(in the rows, 128 means zero)
One turn or mirror swaps these rows in pairs. Which row does each one swap with?
The rows were stretched afterwards, more along some directions than others.
guzos: [148 131 150 140 153 133  79 146 155 132 103 148 113 113 125 139 159 133
 117 150  95]
Gamiz: [108 164 123 121 122 118 146 106 128 110 127 113 147 129 129 141 138 126
 144 146 149]
Lagi: [134 110  94 128 121 115  95 138 105 136 108 113 103 152  94 188 133 123
 128 162  86]
nozek: [109 141 119 130 135 109 119 145 147 104 105 116 125 124 136 144 156 150
 137 104 102]
fop: [127 109 102 138  98 133 108 135  96 141 110 116 113 144  94 186 137 120
 129 148 101]
fiduz: [132  96  87 140 101 121 106 142 107 134 113 110 117 150 117 184 138 118
 155 135 102]
vetu: [135 120 145 105 112 125 117 125 125 155 141 115 118 108 133 144 145  93
 109 101  85]
bukor: [146 127 142 104 112 134 118 131 131 158 147 112 114 117 143 136 147  96
 119  99  83]
gote: [154 131 134 138 132 119 144 151 116 122 154 137 131 144 159 121 143 119
 144 109 145]
tir: [122 157 121 112 134 121 134 116 134 120 125 102 133 127 133 150 132 122
 153 141 128]
Fivor: [126 118 130 132 147 117 112 148 113 116 134 130 118 110 117 160 143  98
 119 143 117]
Nuz: [166 134 149 125 169 124  71 153 156 139 105 150 103 122 120 137 163 139
 105 156  89]
vipo: [134 142 122 140 166 127 151 116 123 103 140 119 127 152 131 114 145 147
 147 131 125]
dus: [147 137 131 147 141 111 144 140 117 111 149 133 135 137 156 118 144 121
 132 119 145]
Tani: [170 145 160 117 158 132  59 157 162 140  96 146  94 118 127 140 168 143
 117 154  83]
kime: [138  88  80 133  90 127 111 138 106 152 122 105 106 143 108 187 114 108
 132 129  94]
rala: [120 182 147 121 142 122 109 105 143 113 108 121 133 126 111 142 152 144
 127 172 137]
ruk: [152 145 134 125 143 111  98 158 124 105 122 107  93 141 105 158 135 137
 166 148  96]
lop: [147 131 156 138 156 135  66 141 143 136  93 145 109 109 115 138 176 144
 106 156  85]
dob: [136 128 125 150 134 106 145 145 123 109 150 136 141 136 161 125 139 119
 147 114 145]
zatag: [144 125 119 141 127 113 154 148 132 114 161 137 134 132 176 139 141 105
 145 103 143]
moraf: [137 124 137 106 105 128 115 121 129 166 139 111 122 103 136 140 145  96
 112 100  92]
Mim: [136 126 115 135 154 124 140 130 134 109 133 125 120 139 145 122 124 133
 154 105 116]
pagab: [136 135 122 134 159 128 158 121 125 114 146 122 128 140 135 112 143 135
 141 117 124]
Kure: [132 116 114 122 136 109 125 138 123 118 151 124 119 117 114 165 125  87
 124 139 130]
Puno: [110 130 117 122 126 116 116 152 142 114 109 124 124 113 148 139 152 142
 131  95  98]
Tuzov: [112 136 113 130 135 107 131 143 148 110 115 121 133 128 135 141 146 144
 116 110 109]
Momus: [122 100 100 142  97 135  98 146 104 129 100 113 103 146 108 190 120 115
 142 129  93]
Zet: [134 125 108 138 145 118 148 124 132 116 138 115 132 144 151 117 146 133
 166 105 129]
bapo: [120  93  93 147 100 132 107 136  84 143 111 113 115 141  97 195 135 115
 136 143  97]
bolil: [135 137 118 136 149 122 138 112 128 126 118 110 117 132 124 119 135 143
 144 123 124]
gasad: [100 139 117 141 142 108 103 142 135 102  96 125 129 126 124 153 165 158
 132 122  91]
bamir: [138 146 139 125 133 115 107 148 121 110 115 105 100 137 106 159 133 136
 171 141  97]
bega: [128 117 129 121 135 127 105 152 111 122 127 124 108 117 112 174 133  97
 129 145 112]
zapi: [154 135 107 137 151 122 151 129 134 116 144 111 112 155 138 120 125 135
 157 123 119]
Bava: [124 180 153 112 143 121 126 110 146 111 123 128 132 120 133 128 149 132
 129 147 142]
tinos: [126 174 135 128 119 126 137 106 137 114 125 113 134 126 120 148 139 116
 141 168 149]
Faki: [140 108 105 120 129 150 140 145 109 138 155  98 131 160 137 139 121 126
 152 109 118]
nofi: [139 130 141 118 137 109  96 143 128 120 128 132 107 119 116 153 138 101
 124 148 131]
rubez: [162 143 160 127 150 130  85 141 162 144 103 147 110 118 120 127 158 138
  99 164 107]
Pibu: [134 106 109 129 135 151 125 155 112 135 147 103 124 164 130 147 134 125
 150 121 115]
Fut: [147 136 129 144 137 114 148 140 123 113 150 139 148 134 168 115 152 131
 146 112 149]
mava: [134 113 104 126 125 150 136 147 125 125 151 104 125 156 141 154 121 120
 160 132 122]
laner: [159 134 156 119 146 129  70 145 157 149 102 148 107 111 124 138 168 131
 106 158  87]
fitog: [137 113 104 125 137 143 111 142 112 142 135  97 120 159 113 155 119 133
 149 137 112]
Ninur: [142 120 134 127 147 120 107 143 118 123 135 127 109 125 109 160 137  98
 126 150 126]
zuvu: [136 110 109 132 131 146 121 141 119 134 141  96 124 157 126 154 123 124
 144 126 111]
zel: [105 141 116 136 123 120 117 137 138 110  96 119 132 122 131 138 152 154
 126 115 113]
gigif: [145 128 125 127 127 114 101 161 118 113 121 104  94 135 112 165 129 134
 174 127  91]
Tivuz: [102 135 118 145 126 115 115 142 142  96 105 125 133 124 132 150 152 144
 124 113 106]

Swapped with kime: zapi
Swapped with rala: Fivor
Swapped with fiduz: Zet
Swapped with bega: Bava

